rotation steps, each row followed by its count of steps:
The counts run from 0 to 300.
[-12 -17   0 -14  28 -25  14  13 -30   4  34 -33  29  25  31  20 -32  11
  17  -7   5 -28 -15 -82  16 -51 -15  15  -7   1  -1 -26  -3   6   8  -2
  21] -> 265
[-12  -9 -26  39   5  34  46 -29  16  17  44 -14  -2   8 -27 -35  13  -8
  -9   8 -26 -16   2   7  39 -15   4 -16  36   6 -13  -6  20 -50  -8 -26
 -33] -> 240
[ -4 -13 -36   0  30  31  16  48  13 -24  -7 -33  24 -11   1  21  17   2
  12 -20 -33  41  18 -21   9  -8 -22 -36  34  44  39   2  34  -4  -6  15
 -31] -> 13
[ -2   3  12   8  -6  -9  16  -2 -21 -24   1 -38  10  29  -6  -8 -33  20
  20   6  -8 -60 -13 -34  72  12  17 -12  25  24  16 -23   5 -46  -9 -21
  29] -> 254
[-66   0   1  14  12   5  28 -25 -23  11 -17 -11 -18   1   3  13 -15  28
   9 -32  23 -25  23 -12  31  55  -7  23   1  -4 -18 -31  58 -16  13  14
   0] -> 172
[-27 -31 -37  13  21  38  -1  20  25  42 -10 -14   7 -24  -9  11  -4 -47
  -2  -4 -16  45   0 -35  36 -23  -7  -9  37  23  20  16  15  -9   6 -35
 -23] -> 10
[-39  -7  29   6  47   9  60 -19 -11 -14   3 -23  11  19  32  -6   5  30
  25  -6  -8   0 -31 -29 -19  13  -8  -3  40  11   7 -13   8 -29 -26  43
 -11] -> 166
[-73  14   7  16  32  -7  43 -27 -23  19   6 -10 -14  -3  12   8 -22  37
  28 -30  25 -19   7 -12  27  50 -17  25   7 -10 -14  -9  36 -26  16   3
   4] -> 171
[-30 -19  18 -18  50  15   6  33  -4  10 -21 -22  21  -2  27  11  -4 -27
   9 -25  -1  35 -36 -62   2  -6  10  -5  28  33 -10  -5  15  -1   8  61
   6] -> 280
[  1 -23   8  -1 -23  -6  27   1 -32 -32  -8 -34  -2  31  -9 -11 -20  24
  20  -9 -16 -53  -3 -23  67  17  12  -7  22  14  17 -32  29 -40 -11  -1
  26] -> 253
[ -3  10  39  16   4 -18 -24 -17 -10  -4 -29 -21  22  -3  35   8 -32  33
  18 -33  16  -5   0 -35  10 -16 -34  29  11 -20  22  -6  46   4  17  51
 -48] -> 183
[ 11  10   8  19  26 -17  44 -23 -42   0  30  20   8  18   2  18 -32  -4
  21  19  17 -40 -40  -3  23 -25  17  36   3   9 -43 -21  -3 -51   0  -5
  -1] -> 154
[  8   0  26  15  36 -37  32   2  -8  17  -9  -3  -3  16  27  22 -76 -10
  29  -6  12  -2 -29 -16  45 -27  25  33  17  -2 -18   6  12 -43 -35  13
  15] -> 270
[ -4 -16 -31   3  14  19  37  -4   4 -11  30 -16  18 -12 -39 -18  16   6
  -7   2 -79   0   3  -1  27  -2  24   3  54  21 -25 -33  30 -42  -8   4
 -26] -> 242
[-31  -4 -30  -4  29  12  25  -7 -18  -1  40 -13  37 -14  -5   8  34  23
   2  10 -65  -6 -25 -27  14  20   3  12  46  39 -18 -18 -23 -36  -4 -30
 -13] -> 244
[ 19   0  -7  14 -17  -7   8  -6 -49  16  42 -22  29  35  15 -12   6   3
  15  -2 -46 -21 -26 -63  21 -40 -28  19 -10  -7  16  -9   5 -22   7   1
  20] -> 148
[-31 -40 -55   9  -5  31  -6  16  42  40 -12   6  -2 -22 -14  14 -15 -40
   0 -17  -9  43 -12 -31  39 -19   8  -7  29  28   1  24  34  -5   3 -17
 -20] -> 9
[-38   0 -16   6  18 -13  -4   1  25  25  -4 -11 -29  12  -6  51 -36 -13
 -12 -34   3  -7  16 -28  54 -13  14  23  45 -14 -42   7  27 -23 -16  42
 -14] -> 274
[-50   6  -7  17  20  -8  52 -23 -31  12  41   2  -1  23  17 -39  -1  -6
  28  -5  -1 -22  -6  10  15  43   2 -16  -6  17 -16  -2  19 -43  20  23
  35] -> 54
[-49  -9  14  12   8   1   3  -3 -25  12 -31 -24  -7   0 -13  17 -19  17
  11 -39  21 -26  26 -28  41  58  12  31  -2   2 -34 -31  59  -9   5   7
  17] -> 173
[-34  56  19  32  37  19   5  19  -7  12  -7 -25   3  -7  -5  15 -23  -6
  12 -40  55   9  13   4  22  28 -18   9   1 -13   7  11  43 -44  -4  -8
  21] -> 287
[-30  25 -18  21  37  10 -31  24  12  31  17 -24  30 -32   0  -8   1 -27
  30  -1  -6  24  38  15  15  35 -10 -27   6  36  -2  17  30 -26  22 -25
  11] -> 207
[ -4   0   4  34  11 -14 -27   5  16 -11 -15 -23  12   4  12   0 -28   2
  30  -5  42 -17  19   9  39   2 -39 -49   3  17  69  18   9 -20  18  -4
 -34] -> 102
[ 30 -12 -13 -27  24 -28 -10   8  26 -17  -6   4   4  -9 -14  57 -36   5
  31  -7  29   7  -1  17  43 -18  -7  15  33  42 -17   7  36 -21 -14   3
 -44] -> 3
[ 30  24 -29  42 -31   1 -20  11 -28 -17  -2  16  61  -1  19  10  -7  -4
  -1  -7 -46  29 -29 -25  17 -39   8   6   4  15  38   1   1 -24  13  38
 -17] -> 30
[-47  -1 -21   7  49 -15 -28  28  24  14 -13 -20  12 -39 -11  27  -4  31
  16 -30 -26  20  26  -3   6  57 -12  16  23  22   4 -17  41   5   9   3
 -39] -> 93
[-10  11 -45  18 -25   9  21  26 -21 -27 -19  19  25 -17 -12  27 -31   7
  32 -35  25  36 -19  28  45  33  -5  10   0  29  32  14  32 -34   4  10
  -4] -> 19
[-39 -21  -1 -16  49  20  14  19   6   2 -27 -18  28  -3  20  15  -5 -26
 -18 -23  11  24 -26 -60  12  -1  16 -10  28  26 -24 -20  14  10   5  66
 -24] -> 279
[-29  13  -3  39  -7  -7  35 -12 -24  20  14 -11  -6  18 -12 -29  -4   0
  18 -19 -41  -8   2   3  31  54  10   3 -16  -2 -33 -21  55 -41  20  33
  41] -> 56
[ 17 -27 -51  27   8  -4  -7  20   1  15  26   7  22  -7   7  46  -7 -24
   5 -11  12  20  29  -5   7 -37 -49 -27 -33  15  29  -6   6  14  32   7
 -41] -> 113
[-31 -20  -2  14  33  16  -9   4  14   8  20   7  12 -23   2 -18  -8 -38
  41 -10  56  32   0  34   4   2 -25 -23  17  29  10  31  24 -23  19  29
 -38] -> 203
[ 26 -15 -21  10 -39  -8   3 -12 -47  13  23  -8  28  34  17 -10   5  -3
  10  -1 -74  -9 -23 -55  15 -28 -17  17 -12  -6  16 -17  19 -22  12  28
  15] -> 147
[-24  16   7  44   3  -4  18 -10 -17  24   1 -25  -3   8 -16 -25   0  -6
   1 -11 -42 -15  -8 -15  38  53  11  24 -12 -11 -39 -19  49 -40  13   0
  53] -> 57
[-47 -17 -25  29   1   5   0 -42 -48  19  -6  -6  10  -5  39   5 -22  19
 -29 -12 -33 -35 -13 -61  12 -29 -18  50  11 -15  23 -11 -13 -13  16   4
 -32] -> 261
[ 20  20   0  15 -28 -18 -35   1  -2 -19  22   5  54 -13  -6 -20  13   0
  29   5  28 -21  -9   9  44  12 -36 -39  -8  26  30  12  10 -23  67 -18
 -24] -> 218
[ 27  16 -19  26 -42  17  25   9 -27 -34  15   1   5  15 -36 -13  11  -7
  19 -29 -16 -10 -19  13  52  37 -14   7  -2 -12  25 -10  32 -63 -14  12
  17] -> 136
[-11  16 -36  24 -25  -4 -18 -17 -29 -19   9  21  44   8 -24 -12   3 -11
 -19  14 -37 -33 -35 -31  43  10  43  -1 -12  37 -15 -34  -8 -19  47  -5
   4] -> 142
[-21 -15  -6  52  62 -20 -33  19   5  41 -19   1  -2  -5  13  26 -53 -49
  24   9  29   2  14 -15   1 -21   2   9 -24   9 -21  -6  -1  -3  22  -4
  -3] -> 191
[-12 -20  23  -9  18  20  38  -2  19  16  -2 -40  21  24  -8  -5  15  -7
   3  -8 -31   4 -45 -78  15 -13  12  -4  39   1 -39 -30  25   2  -6  25
   4] -> 163
[-28 -19  17  38  30 -18 -39  -1   0  -2 -68 -33  -1  29  18  27 -12   5
  10 -12 -18 -23  -1 -48  14  31  20 -24  12   7  21 -39  -7   9   4  55
  -7] -> 178
[-36 -45  17   8  48  19 -13   0  33  13 -20 -11 -24   0 -19 -18 -39 -15
  54 -16   6  18   7  -6  14   3   4 -13  40  26   4  -2  56 -22 -37  32
 -21] -> 88
[-11 -38 -18 -13   1 -11   5  -8 -42   2  11 -20  10  21  29  20 -22  21
  -6 -28 -31 -24   2 -64  23 -36 -14  23   4 -14  15 -32  18  13  14  38
 -16] -> 263
[  3   8   9  10  24  -5 -22   3  42  19   7 -26  37   0  15  52  12  -6
   2 -26  43  36  -8  -5  -7  -2 -35 -19  12  -2 -13  12   1  -4 -25  40
 -64] -> 198
[ 27   5 -16  43 -39  14  46   5 -30 -16   9   7  13  14 -16  -8  10   2
  13 -37 -11  -1 -19  26  39  31 -20 -13 -16  -8  31   0  28 -68  -6  22
   5] -> 135
